Each named turn below is shown by a few rows before and after it. Which turns, in which order, take the first row of each later pair to the second? The first pair is answered.
Z649 (before -> after):
[ -7   0  -5  -2   4   7   0  -4   2   6  -2 -35   8  -1] -> [-10  19  -1  -5  -4   5   6  20   8  -5  -4 -16   2 -10]
[-2  1 -4 -1 -1  5 -3  2  3 -1  0 -2 -3 -5] -> [-2 -2 -4 -1  0  5 -5  0  3 -1  0 -2 -3 -3]
[ -8   9   2  -3  -5   0   3   5   4   0  -2 -13   1  -4] -> [-9 -1  0 -4 -4 -4 -3  9 12 -4 -5 -4  0 -2]
[  2 -15  -8 -12   7  -8  -6  10   9  -3  -2   4   4   6] -> [  5  -7  -6  -9  11   0   2  -5  -8   6   4 -17  10   7]
Z924 (before -> after):
[  9 -14  -2  15  13  -2   3   0 -18   6   0   2   2   4] -> [  1  -7   7  10   7 -11  15  14 -14   2  -3   8   6   0]
[  9  15 -10 -13  10  -1  13  13  -2  -1   0  -2  16   6] -> [ 11  11 -17  -5   7   4  -5  12   6  -8  -2  19   0   4]
[  8 -12  -3  -9   1  -4  -1  -8   5   4   4  -3   5  12] -> [  3  -7   4 -11  -5 -10   7   4  11   0   1   6   6   9]
[ 22   0  -8  -2  11  14  -1 -15 -17  10  14  -6   1  15] -> [  5  17  13 -12  -4  -7  24  18  -4   0   8  12   8   6]
Z195 (before -> after):
[ -6  16  -7  -2  -3  18  -4   1  -1   1  -2 -26  -2  -9] -> [  0   1  15  10  -1  -2  11 -21 -17  13   6  -7   4   3]
[ 10  -5  10 -11   5   1  10 -15 -11   9  -1  -5  13   3] -> [ 10   6   6 -22   5  -1  13   7  -1  -1  -4   3  14   0]
[  3 -11  -5  -6  -1  -9  -1   9   7   4   2   1  12   6] -> [  0 -10 -10  -5  -1  -2  -7   7   8   4   1  -9  10   4]
[-1 13 -8 -6  1 -1  6 12  3  0  3  8  1  4] -> [ -5   9 -13   2   0  10  -3  -3   1   5   3 -11  -2   2]
Then:
Between the rows of a pair lie two turns.
[  4   2   1 -10  -1  -8  12  13  -4  -4   7   1   7   5] -> [  7 -14  -7  -6   2  -7  -4   5   2  -5   5  10   0  10]
Z649 then Z924
[11  2 -5 -7  6 -1  3  8 -8 -2  0  0  9  4] -> [ 4  7 -3 -6  0 -1  2 17 -1 -7 -5  3  6 -2]
Z195 then Z924
[ -6   5   1   3  -7   1   1  -5  -1  -8 -11 -16  -6  -7] -> [ -4   2  12   6  -9 -10   9  -5  -4  -8 -10   3  -4  -4]
Z195 then Z649
[-4  0 -2  6  1  7 -8 -9 -4  1  5 -3 -4 -4] -> [-3  5  4  7 -2  3 -2 -5 -7  1  6  6 -5 -5]
Z649 then Z195
[  5  -2  -2  15  -4  11 -15  -7   0  -4   4   7 -16 -10] -> [  6   4  -1  15  -5  13 -12  -7  -3  -4   5   4 -16 -12]
Z649 then Z649
[ 10 -13  -6  -9  11  -2  -3  -1  -5   3   1   0   7  10] -> [ 8 10 -1 -6  0  0  3 15 -4 -5  0 16 -2 -2]
Z649 then Z924
[  0 -18  -3   9   2  -2 -15  -9   5  -1  -3  14  -8   2] -> [ -2 -12 -10   2   1   3 -18   2  11  -7  -6  10  -9  -2]
Z195 then Z195
[-1 -2 -1 -9  3 -6 -1 -6  1 -6  3  0  3  1] -> [ 0 -1 -1 -7  3 -5 -1 -9 -2 -4  5 -2  4  1]
Z924 then Z649
[  6  14  -7  -3   2  15   0   1   1   4  14  -2  -4 -18] -> [  6 -13 -12  -2   9   9 -12  -8   9   6  11   0  -3  -8]
Z649 then Z649
[  5  16 -13  -2   2   8  -1   6  -8   1   2  -9  -6   1] -> [  0  10  -6   8  -1   7   1  -8 -14   6   3 -13  -6   1]
Z924 then Z195
[-14 -23   2   4   0  -5  -9 -11  12   5 -10 -18   5   7] -> [ -7  10  22   3  -4 -11  22  -5 -10   8   1  -9   9   1]
Z649 then Z195
[ -2   6 -15  -6  -2  15 -11   5   3  -3  -4 -20  -3  -4] -> [ -4   9 -12 -10  -2  11  -5  11   4  -4  -6 -21   1  -5]
Z649 then Z924
[  8 -12 -10  -8  11   2 -11   2   1  -1  -2   4  -6   8] -> [ 14   1   1  -8  11   0   6  -3 -14   5   5   2  -1   8]
Z649 then Z195
[-16   7  -1   0  -2   4  -2  12   6  -3 -10 -21   7  -9] -> [-16 -15   8  12   1  -4  -3 -12   0   6  -7 -14   7  -1]
Z649 then Z195
[15 -3  1  0  4 -6 -4 -6  5  3  3  6  1  5] -> [16  9  3 -2  0 -4  1  1  2  0  5  7  0  0]
Z649 then Z649
[ -4   7  -8   4  -4  12 -14   4   7  -7  -6   6 -14  -6] -> [  3   0  11   0   5  -5  14 -11 -15   9   3  -3   9   7]
Z924 then Z195
[  4  10   0  -2   4   6   5  -4 -14   5   6  -7   2  -1] -> [  5  15  -2  -7   3   6   5   5 -10   2   5  -5   2  -3]
Z195 then Z195
[14  0 -5 -1  8 -3 -1 10  0  4  4  2  6 10] -> [12  2 -8 -1  8  2 -3  8 -1  4  4 -7  6  8]
Z649 then Z195
[  5  -5   5   1   3  -5   6 -13 -12   7   5   3   4   6] -> [ 12   0 -12  -7   7   4  -8   0  -3  -1   2   9  -4   5]
Z195 then Z924
[-7  8  8 -2  0 -8 11  4  0  3 -1  3  0  0] -> [ -6   7  -6   2   0   6  -8   1   6  -1  -3  -1 -11  -3]
Z195 then Z924
[ -3  13   1   3 -10  -1  -1  -5   0  -6   4  -1  -5  -1] -> [-3  9 -2  2 -9 -2 -5 -2  5 -9  2  5 -7  0]
Z924 then Z649
[ -4  -4  -2  -3   0 -10  -2  -4   6   3  -1 -10   2  -5] -> [ -5  -5  -1   1  -2 -10  -5  -5   7   1  -1  -3  -2  -6]
Z924 then Z195
[13 12 -3 -7  3 -4  7  9 -6  0  7  5  6  6] -> [  7   9 -13  -6   1   4  -6  15   6  -6   1   1  -1   1]
Z195 then Z649
[ 13   0  -7  -2   6   9   2 -10 -19   8   1 -15   5   6] -> [ 17  14 -13  -1   2  15  -4   4 -14  -2   1   4  -7  -1]
Z649 then Z924
[ 13  16  -3 -12   8   4   5  21  -2  -1   8  10   5   2] -> [ 13 -10  -7 -15  16  -3   0  10   3   4   6   1  14  13]
Z649 then Z924
[  4  -4  -8  -1   8   3 -14  -2   4   2   2   4  -2   2] -> [ 8  6 -1  1  7  3 -4 -9 -8  7  8 -2  1  1]
Z195 then Z649
[  5  -8 -11  -2   6   5 -10  -1   5  -6   0  -6  -8  -1] -> [-1 11  2 -6 -1  0  9 10  1 -7  1 -9 -3 -7]
Z649 then Z924
[  8   3  10  -3   2 -12  -1   5   6  -2  -5  15   3  -5] -> [  9  -2   1 -10   6 -10  -7   9  11  -3  -8   6   6  -2]
Z649 then Z195
[  7 -17  -3  -4   7 -13   3   0  -2   2   2   3  11   6] -> [  2 -15 -13  -4   7   0  -7  -2   1   2  -1 -14   7   1]
Z195 then Z195
[ 11  -3 -10  -9   9   2  -1   1  -4  -2   0   3   2   4] -> [11  7 -9 -8  6  6  2  2 -7 -1  2 -1  1  0]
Z195 then Z649
[  2   4  11  16   0  -3  -1 -12 -11  -2   7  11  -5  -5] -> [  4   0  10  12   5  -2   2 -17 -15   3   8  -3   2   0]
Z649 then Z924
[ -8 -13  13  10 -10   3  -1 -11   6   6  -5 -17  -9   0] -> [ -6   5  23   9 -15  -2  14   0   0   3  -1  -4  -8  -4]
Z649 then Z195
[ 10  -5 -10  -2   4   2  -8  -4  -1   2   3  -1  -3   5] -> [ 9  7 -8 -4  0  2 -4  7  2 -3  2  7 -7  0]
Z649 then Z649
[  3   3 -18 -17  18   7  -1  12  -1   4   6  -4   3  12] -> [  4   2 -21 -14  16   9  -7  13   2   1   5   5  -3  11]
Z924 then Z924
[ 2  4 -1 -3  7  3  8  1 -8  2  6 -6  9  4] -> [  6   0 -10   0   7   8  -6   3  -1  -3   4   7  -1   4]
Z649 then Z924
[ 7 18 13  6  1  6  7  6 -4 12  0  3  0  0] -> [ 6 17 11  9  1 11  2  0 -4 14 -1 -6 -1 -1]
Z195 then Z195
[-2 -3 -3 12 -5 -5  1 -4 -2 -4  0  5 -6  2] -> [  0   3  -2   3  -3 -10  10   6  -1  -5   0   4   2   4]
Z924 then Z195
[ -4   8   3   1  -6  10  -4   2  -1  -4   0   9  -8 -11] -> [  4   2   9  -1   1   1   8  -6 -13   4   5   8   2  -3]
Z924 then Z195
[-7 -4  4  7 -7 -3 -1 -4  3  2 -3 -1 -5 -5] -> [-3 -3  7  3 -5 -9  6  1  1  1 -2  6 -1 -2]
Z924 then Z195
[-12  -8   3  -8   1   0   1   8   7   2  -6  -1   3  -3] -> [-10 -10   1  -8   5   2   0   2   3   5  -4  -8   5   0]
Z924 then Z924
[  3  10 -12 -14   4   7  -6  10  11   2  -4  -2   7  -1] -> [ 1 25 -1 -4 -3 11  2  1 -1  5  0 -3  2 -8]
Z195 then Z649
[ -3  -4   5  -4  -4  -4   8   0   6   8   0 -12   6   2] -> [-5 -7 -1  4 -8  2 -7 -1 13  2 -2  1 -8 -2]
Z924 then Z195
[ 5  6  3  5  8  1  5  2 -7 -1  1 -9  5 -2] -> [  3 -11   0   4   9  -5  -4   3   4  -4  -3   1   4   2]
Z649 then Z649
[  9   9   0 -11  11  -6   3  -4  -6   0  15  17  -1   1] -> [  5   5  -7  -4  11   7  -8 -19  -7   4  13  -5  -6  -2]
Z195 then Z195
[ -6  -3   9   5  -3  -1   4   4   4  -1  -1   8 -11  -6] -> [-4 -2  9  7  0  3  6 -6 -5  6  2 -5 -8 -5]
Z649 then Z649
[ 0  3  0  4 -2  5 -5 -2 -2 -1  0  1 -5  0] -> [ 0  5  6  0 -1 -1  5  0 -5  2  1 -2  2  1]
Z924 then Z195
[-7 11  5 -1 -2 -6  8 -9  3  9  0 -1 -3 -9] -> [ -5   3  -1   4  -1  -3  -4 -13   7   6  -1   8 -11  -8]
Z924 then Z649
[-7  2  8 -3 -9 -5  0  4  6  2 -2  4 -4 -8] -> [-8 -2  9  2 -9 -4  0 -5  3  5 -1  1 -4 -7]
Z195 then Z195
[ 15  11 -12   3   1  17  -9  -3  -1   0   4   1  -9   1] -> [17 12 -2  6 -2  8 -1 -4 -5  0  6 17 -9  2]
Z195 then Z649
[ 7 -5  0  1 -1 -4 -4 -2  8  4  2 12  9  2] -> [  4  -6  -5   3  -1   4 -11  -7   9   5   2   0   6   0]
Z195 then Z195
[ 3  5  2  0  0  2  2 -2 -6  1  3  4  0  1] -> [ 1  3 -4 -1 -1  6 -4  3  1 -2  0  2 -2 -1]
Z649 then Z195
[-13   6   0  -2 -10   2   0  10   6  -7  -7   2  -2  -8] -> [-12   6   2  -6  -6   2   7   5   0  -1  -5 -14   7  -5]
Z924 then Z924
[ -2 -16 -12   2  -6   8  -7  14  22  -5  -3   5 -10  -5] -> [-8 -9 -2 -5 -9 -1 11 23 21 -4 -3 -3  2 -7]
Z924 then Z924
[  1   1   0  -1  -5   3   8   1 -12  -3   5  12   2   0] -> [  1   0   0  -1  -4   3   9  -1 -14  -1   6   7   4   1]
Z924 then Z924
[ 1  8  5  1 -3 -4  2  5  1 -5  0 10 -3 -4] -> [ -2  -1  -3   3  -2   2 -10   0   7  -5  -4  -2  -6  -4]
Z195 then Z649
[ 0  8 -1  3 -3 -4  5 -9 -7  4  7  7  5 -3] -> [-3 12 -9  1 -4  5 -2 -5 -2  2  4 -5  3 -7]
Z195 then Z195
[ 16   5  -8  -2   1  13 -11   6   4  -4   1  14 -16   3] -> [  8   6   9 -14   3  -2  18   6  -4   6   2 -16  10   8]
Z649 then Z924
[ -4  -4  -1   5   4   4  -6 -13  -4   9   3   8  -4  -2] -> [-10   9   3  -8   1  -3   9   9   1   6   0   2   6  -6]
Z924 then Z195
[  7 -12  -8   0   2   5  -5 -11  -9   8   2  -2   3  -2] -> [  6  12  -3  -1  -5   7   5   4 -10   3   3   6  -2 -12]
Z649 then Z924
[ 6  3 -2  6 -3  6 -5 -6 -3  4 -4  4 -2  0] -> [ 6  2 -2  6 -4  5 -6 -3  0  2 -5  8 -3 -1]
Z649 then Z649
[  0  10   7   0   0  -5  11  -7 -17  -2   4 -13   8   2] -> [ -6  12  -4   7  -9   6 -10   1  -2 -14  -3   2 -12  -8]
Z924 then Z195
[-18   3  13  -1  -8  -8   8   7  11   2  -6  -5   1  -3] -> [-12  -3   7   0   0  -1   5  -8   2   9  -2 -22   5   2]
Z924 then Z924
[  1   7  -7 -15   4   3  -2  19   4  -6   9   6   7   3] -> [-4 16 -7 -6 -2 16 -5 10 -1 -4  9 -7  0 -5]
Z195 then Z649
[11  2 -3  4  0  6  4  6  1  5  9 15 -6  0] -> [13  6 -5 -3  5  7  9  8 -2  7 10  2  1  2]
Z924 then Z195
[-9 13  9 -5 -5 -6 12 19  2 -4 -3 -1  4 -5] -> [-13 -17  -3  -2   1  -4  -9   6  15  -3  -9  -9   3   3]
Z649 then Z195
[-8 -4  0  4 -2  5 -4  5  4 -3 -5 -3 -8 -1] -> [-6 -1  7  9 -2  3  3 -3 -5  2 -1 -4 -6  0]
Z195 then Z649
[-12  -1   9  10  -7  -2  -7   6   9  -1   2   5 -12  -7] -> [-11  -8   9  13  -4   0  -9  -7   3   5   4  -5 -10  -4]
Z195 then Z649
[ 12  13   3   6  -4   7   5  -9 -17   0   8  -1  -4  15] -> [ 15  16  -3   2  -3   8   2   1 -12  -5   7   7  -7  15]
Z195 then Z924
[ -3 -18  -8 -11   4  -4 -10  -2   7   5  -6 -17   7  12] -> [  2   6   9  -6   0  -5  14  -8 -16  12   4 -17  10   8]
Z649 then Z195
[-14   2   1   3  -3   8   0  -1   1  -2  -3 -14  11   3] -> [-15  -7  -1   8  -4   7  -8  -4   6  -3  -5  -5   6   4]
Z924 then Z649
[ 14   3   1  -1   5   0   9  -5 -16   8   7  -3   2   1] -> [ 16   0  -4   4   4   5  -3  -6 -12   5   6   9  -8   0]
Z924 then Z924
